The same turns and mirrors carry the whole set onto itself, and each row onto the other rows of its family. Which rows share a family with each named row? Give them in list order.
These 16 rows form 4 families of 4 rows each.
J: [16.4 -11.8 3.9 -4.1 11.9 0.7 13.2 -10.6 10.7 -3.7 -17.3 14.7 18.5 11.8 14.5 14.0 -4.4 -1.0 -9.5 -16.9 -7.3 4.8 22.1 -11.5 -11.1 -2.8 -30.6 10.2 -2.5 -4.0 -7.6 -13.6 7.3 -6.3 15.0 -3.2 -1.6 -9.5 -8.1 1.1 -23.7 17.8 5.9 11.7 22.2 -8.0 2.0]
W: [4.7 -5.4 -13.8 34.2 18.6 -11.8 -19.2 3.8 1.4 -15.1 6.5 -2.5 -9.3 -12.6 7.9 -17.4 16.4 -2.2 -10.0 -15.7 9.4 -25.8 -20.7 -9.5 7.6 4.2 8.4 6.2 -1.5 8.1 -10.1 2.1 16.0 -2.4 5.2 -18.8 -7.5 -9.4 0.0 -14.7 28.9 11.2 16.9 -12.4 -11.7 -17.0 -6.4]
Q: [14.1 -9.3 10.9 1.5 10.4 -0.7 9.6 -10.2 12.7 -6.5 -22.0 12.8 12.1 0.4 19.3 14.5 5.7 -0.4 -13.3 -21.3 -14.2 1.6 25.7 -12.9 -5.9 1.3 -36.9 2.8 -2.0 -13.1 -4.1 -9.7 7.0 4.8 12.5 -5.1 -1.1 0.8 -0.9 -3.0 -29.7 12.5 6.5 2.3 14.6 -7.2 12.3]
Z: [8.0 25.7 -7.1 9.9 -17.5 2.0 -1.8 -1.9 14.5 -17.7 2.1 -19.0 -12.8 -3.1 -0.1 13.1 15.6 13.8 11.9 -10.0 -9.1 -2.5 1.0 -5.7 12.8 -9.1 -7.0 1.2 -1.6 0.3 -13.5 3.3 22.0 -1.7 -20.5 2.1 -2.3 7.8 8.2 -25.4 -4.5 -25.4 21.9 -8.5 6.1 0.0 -4.2]
Y: [7.5 23.2 -2.7 -1.5 -10.6 -2.0 -8.9 9.5 20.6 -24.4 -4.0 -15.4 -10.4 -0.9 9.1 14.0 8.2 23.0 11.6 -11.8 -0.3 8.1 11.2 -5.4 19.1 -13.4 -2.8 1.8 4.8 -8.5 -8.7 9.2 23.6 2.9 -16.5 -0.1 -2.9 -4.1 8.9 -19.4 6.1 -23.7 20.1 -1.9 16.1 -5.5 -0.5]
M: [8.0 -5.0 8.2 -9.7 22.4 1.6 10.0 -3.1 15.4 -6.0 -17.7 6.8 8.9 7.1 13.9 15.0 -4.9 -1.2 -17.9 -16.1 -4.9 12.3 31.8 -14.1 -3.5 -5.4 -37.4 10.7 -0.2 -7.7 -6.0 1.6 11.9 2.6 4.7 -3.1 -1.9 -18.2 0.5 0.4 -19.8 18.3 -1.0 16.1 17.9 -9.7 11.2]
F: [-2.4 -1.3 -12.0 34.1 26.0 -9.9 -27.7 1.2 2.6 -9.3 0.0 -5.9 -7.4 -10.6 -2.5 -17.4 21.1 -1.9 -9.5 -13.2 6.2 -23.1 -11.3 -6.7 1.4 -1.1 9.0 9.5 13.4 14.3 -4.1 -0.8 19.1 8.3 2.0 -14.4 -9.7 -17.2 -11.0 -14.9 23.9 21.3 20.1 -8.4 -12.4 -10.8 -5.6]
K: [-16.8 11.9 2.0 1.6 9.2 -13.4 -3.8 -15.1 -15.7 1.2 -32.1 -7.7 14.6 2.4 -12.5 6.2 -9.2 11.7 -10.6 12.8 -4.2 -5.9 -11.6 3.0 -6.0 8.3 1.2 5.8 14.4 4.9 -2.0 -4.5 -14.2 -8.3 -0.2 -4.0 17.3 9.8 -10.0 6.9 20.1 37.3 -6.5 -2.1 -2.1 -10.8 -14.7]
X: [-22.5 15.3 3.8 0.2 14.6 -13.4 -0.7 -8.6 -10.6 -6.4 -25.3 -5.8 19.2 3.3 -6.6 3.0 -6.0 6.9 -1.9 19.4 -5.2 0.9 -3.3 4.8 -4.8 -1.3 -1.9 5.3 15.7 -6.0 5.3 1.3 -14.8 -12.1 -12.6 0.3 18.8 -3.4 -6.8 2.0 22.6 45.5 -6.3 5.4 -5.2 -7.3 2.2]
E: [-12.7 9.5 -0.4 0.2 15.2 -14.5 1.3 -15.8 -9.1 -2.9 -36.0 1.6 16.1 5.2 -14.8 2.7 -5.4 12.9 -12.3 16.1 -10.1 -3.7 -5.2 1.1 0.3 11.2 1.8 1.2 21.0 -8.1 7.6 -6.8 -18.8 -12.0 -8.9 0.5 15.7 10.5 -14.6 3.4 7.0 30.8 -8.3 -5.7 -0.9 -10.3 -4.6]
C: [6.1 22.1 -5.5 1.1 -11.4 6.5 -3.0 4.1 14.1 -13.7 2.8 -16.7 -3.8 -5.4 10.8 12.5 9.8 21.4 15.7 -20.3 1.9 0.7 0.5 -2.2 12.9 -10.5 -9.5 9.2 6.3 -3.8 -5.8 2.5 22.1 5.7 -15.4 8.9 -4.9 -0.7 2.7 -16.7 3.6 -30.1 23.0 -9.5 9.5 -2.9 -2.9]
L: [7.1 -9.9 6.0 -13.5 24.4 3.1 10.8 -5.7 15.0 1.9 -21.3 7.0 12.4 7.0 16.7 19.8 -0.5 -5.9 -8.1 -17.8 -7.0 -0.3 17.5 -11.5 -6.6 -4.1 -38.4 6.5 2.5 -5.5 -3.1 -10.7 11.9 0.5 5.4 -0.4 -5.5 -8.6 -0.4 4.5 -25.3 11.0 0.9 13.1 19.9 -6.7 16.5]
T: [10.6 16.2 -5.6 9.2 -23.3 5.3 -1.6 5.4 17.6 -18.2 -3.9 -14.4 -8.3 2.4 13.6 15.6 -0.8 14.5 11.3 -11.6 -1.7 5.6 1.9 -5.0 15.9 -4.5 -5.2 4.6 -0.4 -0.5 -11.2 3.0 26.0 -3.8 -14.5 0.4 -3.2 -2.1 4.8 -9.9 -10.4 -28.1 10.8 -10.2 16.7 -1.2 -9.1]
V: [1.3 2.9 -6.9 36.7 24.3 -13.2 -13.9 0.8 0.5 -11.6 3.0 3.0 -12.5 -7.4 -1.4 -21.7 23.0 -1.4 -21.0 -10.1 6.8 -24.6 -11.9 -9.0 1.6 1.3 6.2 11.3 4.9 16.4 -5.7 -2.5 5.1 0.0 2.1 -12.1 -6.1 -11.9 -9.4 -21.4 22.5 21.7 14.9 -17.2 -15.1 -14.9 -3.0]
H: [-0.6 3.2 -5.4 32.5 18.2 -17.2 -22.0 10.6 1.8 -19.1 -5.6 -11.0 -10.9 -12.4 5.7 -20.4 24.7 0.9 -9.7 -10.6 4.8 -19.8 -5.8 -7.6 7.3 -4.1 3.1 7.8 9.2 13.4 -3.8 6.3 13.9 4.5 2.6 -17.2 -11.0 -14.2 -5.1 -14.4 34.7 27.2 21.4 -6.5 -8.6 -7.1 4.1]
A: [-23.5 10.9 6.0 3.2 11.4 -14.8 -5.3 -13.3 -9.2 1.9 -30.7 -1.1 20.1 6.7 -5.3 8.1 -6.0 7.8 -1.7 13.0 -7.6 -5.1 -8.2 3.1 -2.9 -0.1 -3.6 3.8 21.7 -6.7 11.4 -11.4 -14.4 -11.2 -6.6 -2.2 9.0 -5.6 -11.7 3.1 16.7 36.7 -13.1 -4.0 -3.4 -13.1 -5.7]

Same family as Y: M, X, H
Same family as V: Q, Z, E
Same family as T: J, W, K

The same turns and mirrors carry the whole set onto itself, and each row onto the other rows of its family. Which rows share a family with each named row? Give them in list order.
These 18 rows form 3 families of 6 rows each.
Vikel: [-7.3 -2.6 -7.4 -1.7 0.3 -8.4 11.3 10.1 -14.2 17.1 13.7 -2.5]
Gugi: [-8.8 -2.6 -18.6 2.9 -2.7 12.7 -26.1 -4.7 13.5 -16.0 -10.7 21.4]
sas: [-3.9 -10.4 -20.3 7.7 0.5 10.6 -28.3 -4.6 12.3 -12.0 -7.3 24.0]
Mavit: [11.8 -1.0 -28.0 2.6 -10.5 12.9 2.3 3.8 3.7 -4.6 -2.3 -16.8]
bopa: [-2.4 1.5 -0.3 -6.1 -4.5 -7.3 8.5 10.7 -10.8 4.2 25.8 1.4]
zegog: [-2.9 -10.2 -18.7 -2.6 -6.7 10.4 -15.9 -16.7 19.4 -13.3 -7.9 19.9]
gaf: [-12.2 -22.5 -11.6 -3.1 -15.1 -0.9 -22.2 7.1 -13.0 -18.9 0.0 -6.8]
tof: [-28.8 9.7 -19.6 17.6 -2.6 13.0 2.2 -19.4 14.1 7.0 4.3 6.3]
poz: [10.3 -0.2 -24.0 7.0 -5.6 14.0 6.2 -13.8 3.8 -9.1 4.0 -14.4]
kulo: [-21.8 -5.7 5.6 9.6 8.1 15.8 -28.7 -3.6 -8.2 9.2 10.6 16.8]
vavi: [-17.6 -20.5 -6.2 -8.7 -18.9 0.3 -21.8 7.8 -4.3 -20.1 17.2 -0.9]
givo: [-26.2 -14.1 7.3 11.4 7.3 13.7 -26.1 -5.2 -0.2 7.2 14.9 14.3]
Lup: [-24.7 10.8 -25.3 16.5 4.1 16.9 4.4 -6.6 5.0 13.7 9.6 8.9]
zulep: [-6.8 -1.9 1.5 4.9 2.1 -10.0 11.9 7.2 -7.5 12.6 15.9 -6.7]
difi: [-25.0 5.8 -24.6 21.1 3.3 8.5 2.8 -3.9 9.9 17.4 8.4 9.1]
Bozak: [12.6 -4.5 -25.3 12.1 -8.7 7.0 -0.1 1.9 0.6 -7.9 -0.1 -20.1]
Vev: [-7.6 -25.2 -7.8 -1.6 -12.0 -5.6 -17.2 5.3 -10.4 -23.5 7.0 -4.3]
Piv: [-23.7 1.1 11.6 7.7 0.7 13.7 -24.7 1.2 -2.8 5.0 22.9 8.0]

Same family as Lup: Gugi, Mavit, givo, zulep, Vev
Same family as sas: Vikel, gaf, kulo, difi, Bozak

The same turns and mirrors carry the whole set onto itself, and each row onto the other rows of its family. Which rows share a family with each named row? Give them in list order.
These 32 rows form 4 families of 8 rows each.
sen: [1.8 17.8 -7.1 41.5 -2.4 -10.0 16.4 8.0 5.4 18.0 -10.1 0.2 -1.8 0.9 30.5 -9.7 34.9]
Bik: [24.7 -19.6 18.9 18.1 -4.2 5.3 23.0 16.9 6.8 -1.4 -7.4 5.9 6.2 -4.4 22.7 1.4 27.0]
Nozi: [23.8 6.4 17.3 27.3 -20.7 -27.8 9.9 31.2 20.0 2.5 -16.8 -4.8 -21.1 -1.8 20.4 -17.8 12.3]
Bida: [17.9 19.3 -16.2 16.5 -12.0 2.4 -5.5 15.0 12.8 8.3 -16.8 -11.4 -8.0 13.5 24.0 -13.4 15.3]
faru: [21.6 13.1 -6.8 23.2 -16.5 12.3 -10.6 22.0 -0.8 0.2 1.0 -0.1 -12.2 -1.4 -1.0 -21.4 -4.8]
Lika: [20.9 -6.1 22.0 5.9 -24.2 5.1 3.4 9.3 13.7 -8.5 -6.5 5.4 -17.3 -5.8 -1.1 0.7 -13.1]
Pivu: [5.9 11.9 2.5 27.8 -17.7 -4.8 16.4 -5.4 23.8 24.5 1.4 15.2 4.8 3.2 35.9 4.4 -0.8]
vodel: [5.8 8.7 37.4 31.0 -18.7 -5.9 3.7 7.7 22.5 6.8 -7.5 19.2 -7.6 -13.2 25.8 -7.4 -14.8]
zelud: [14.7 2.0 1.0 32.8 -11.1 -2.8 14.4 4.7 37.0 10.0 -6.0 -12.0 8.0 1.8 38.7 -9.8 6.2]
vume: [9.7 2.9 -2.1 23.3 -20.3 14.4 21.9 4.3 -11.5 -13.0 -2.7 7.8 9.9 -7.8 22.7 -19.3 10.7]
Penop: [10.6 -2.4 9.1 11.3 -12.6 18.0 10.4 -5.2 11.5 -9.1 7.3 0.0 8.5 3.1 19.6 15.3 0.0]
rifi: [8.4 -7.1 26.0 14.5 -22.9 -14.1 7.3 3.9 20.9 -21.3 -6.8 1.3 -18.4 0.7 4.9 -18.3 -1.5]
rede: [15.2 -6.4 8.3 11.4 -11.3 10.7 9.4 -4.6 5.5 5.4 0.3 4.9 13.0 -23.7 9.7 -21.9 14.0]
lon: [10.1 3.0 -11.6 14.2 0.5 1.7 16.7 9.8 -1.7 6.2 -10.3 -19.2 -3.5 13.4 4.4 -11.1 25.3]
tudu: [1.2 9.0 24.0 12.9 -10.5 -2.8 4.4 13.2 -17.2 3.5 -10.4 13.1 -18.1 -0.7 -10.9 -8.3 5.2]
Ton: [30.9 16.0 -2.3 30.7 -3.8 2.4 6.2 22.2 -17.5 -1.2 -3.5 3.5 -13.7 8.3 6.1 -5.9 5.1]
fabi: [-9.3 -4.4 17.2 17.0 -23.3 -8.8 12.4 -5.5 39.3 8.5 -14.2 0.1 -8.2 -12.4 22.6 -3.0 14.5]
duta: [-2.7 4.0 -1.6 20.1 -6.3 21.2 8.9 -14.2 1.2 6.6 -1.9 11.1 -2.4 -2.3 8.2 8.2 7.9]
viba: [-1.7 19.3 13.2 32.9 -7.7 -17.6 10.6 21.4 13.6 5.8 -17.0 -6.6 -23.2 26.4 20.7 4.7 0.3]
kiz: [-3.5 22.3 10.9 28.9 -25.7 8.8 15.0 -15.9 9.3 -2.3 -1.4 3.8 -8.2 15.0 15.4 -21.0 12.9]
bil: [9.4 14.6 13.3 35.0 -8.8 -24.2 8.8 22.3 8.3 19.8 -23.1 2.0 -20.5 -4.3 10.5 -30.1 15.4]
lora: [0.9 -8.8 37.7 31.6 -12.3 -8.1 24.7 0.1 7.7 1.7 -0.3 15.2 -8.7 -15.2 4.8 0.3 3.2]
gaz: [20.5 -8.9 13.7 13.7 3.4 -14.4 3.1 33.8 10.0 15.6 -13.4 -4.6 -1.9 -14.4 15.0 0.5 0.4]
Bopat: [-3.0 -2.2 25.5 22.9 -7.0 -17.6 30.0 -3.6 22.0 10.4 -18.9 1.2 -3.2 0.4 30.1 6.2 21.7]
zusa: [-11.5 19.1 0.0 12.1 -5.6 0.1 1.1 -9.3 23.2 13.7 -5.1 -9.2 -25.8 -0.6 8.2 -5.6 6.9]
Gom: [16.2 -18.6 7.2 31.2 -13.4 -9.3 2.1 19.0 2.8 26.9 -15.7 -3.4 0.1 -17.9 24.1 -18.4 14.4]
berup: [12.3 -0.4 16.2 17.4 -3.4 -2.0 0.6 22.5 -3.5 -16.5 -17.7 -11.1 -21.1 -3.6 -6.0 -15.9 17.5]
Git: [4.1 31.5 11.5 14.8 -12.8 3.3 15.6 -1.5 16.1 -16.6 -1.2 7.8 -16.3 15.4 5.0 4.1 -0.1]
per: [-2.9 28.7 -2.2 30.3 -22.5 -9.2 -4.6 -0.4 14.4 8.3 -8.5 -1.6 -26.8 -1.6 4.1 -10.7 -6.7]
zaz: [31.5 -8.1 23.1 34.6 -16.9 -5.2 17.8 24.4 -2.1 -3.0 -11.1 13.1 11.7 1.7 18.8 -10.3 9.4]
vunel: [9.7 9.5 21.9 22.9 -4.7 -19.6 -4.3 12.8 30.3 22.5 -15.3 -3.9 -26.9 5.8 5.8 6.6 6.3]
ter: [11.4 18.4 -4.8 32.7 -1.2 6.9 10.1 13.1 -2.5 29.0 -8.5 2.6 4.5 -2.3 23.6 5.0 16.6]

Same family as duta: sen, Bik, Nozi, Lika, Ton, fabi, per
Same family as Bida: Pivu, vume, lora, Gom, berup, Git, vunel
Same family as gaz: vodel, zelud, rede, lon, tudu, viba, kiz

